In the data rows, 128 means zero.
Some points, each followed by its number:
162 160 143  71  75 142 160 148 0
126 148 151 117 150 100 128 130 1
 88 107 130  84 128 112 158  71 2
118 126  94 160 109 161 147 148 3
148 148 118  96 143 114 128 143 4
107  95 137 148 117 161 108 160 5
162 156 160 113 140 137 112 139 6
 92 108  92 160 100 125  81 118 7
131 160 126 130 133 108 160  96 8
140 133 161 139 146 109 147  97 9
107  90 104 148 120 161 160 160 10
162 128 162 105 131  82  71 127 11
148 136 125 114  97 126 121 129 12
137 139 143 154 118 119 160  79 13
111  93 123 140 118 127 122  96 14
106 142 153 139 158  97 110 113 15
146 128 151 117 131 111 112 129 16
118  89 105 160 158 161 138 109 17
140 144 113 126 126 134 106 137 18
 91  93 146 138 110 149 101  85 19
162 160 154 113  85 143 160 160 20
121 117  87 141 124 157  79  93 21
115 128 115 153 157 148 121 139 22
158 143 159  92 139 119 113 119 23
117  83 141 160 144 133 152 147 24
139 108 150 140  69 161 158 142 25
143 138 120 122 146 151 133 142 26
117  96 137 156 144 133 133 147 27
Which two points above are nearest to each new point? Their numbers follow each, nearest first.
 89 126 117  80 129 105 160  71 2 8
133 131 135 146 158 161  98 150 22 26
108 129  97 152 158 152 118 160 22 26
141 142 143 116 103 146 159 140 20 12
130 136  88 160 116 161 154 150 3 10
121 143 134 123  99 140 121 117 12 18
130 136 113 111 158 123 160  71 8 9
127 150 117 135 139 161 148 160 26 22
125 119 104 134 111 148 160 122 3 10
154 149 129 120 133 144 160 154 26 4
118 135 133 157 157 154  85 137 22 18
115 160 126 114 128 137 103 151 18 26
 87  89  87 160 154 140 160 160 10 24
131 139 130 160 157 161  88 160 22 18
122 118 152 149  75 145 141 128 25 12
115 128 110 150 143 159 115 160 22 26
 96 148 119 160  97 135 121 149 3 18
162 154 140  96 144 121 155 160 4 6
162 160 112 110  88 129 110 138 12 18
136 130  99 149 158 161 105 146 22 26
130 103 132 160  96 132 108  96 14 19
111 160 131 145 158  88 160 108 8 1
162 154 101  74 115  95 139 140 4 12
142 134 137 130 134 146 128 140 26 18
162 160 110  71 135 101 160 141 4 23
119 131  77 131 128 155  71  77 21 7
156 160 104 104 125 110 118 160 4 18
105  96 117 139 114 133 110  92 14 19
101  94 152 134 112 134 105  82 19 14
107 129  93 150 158 161 117 160 22 3
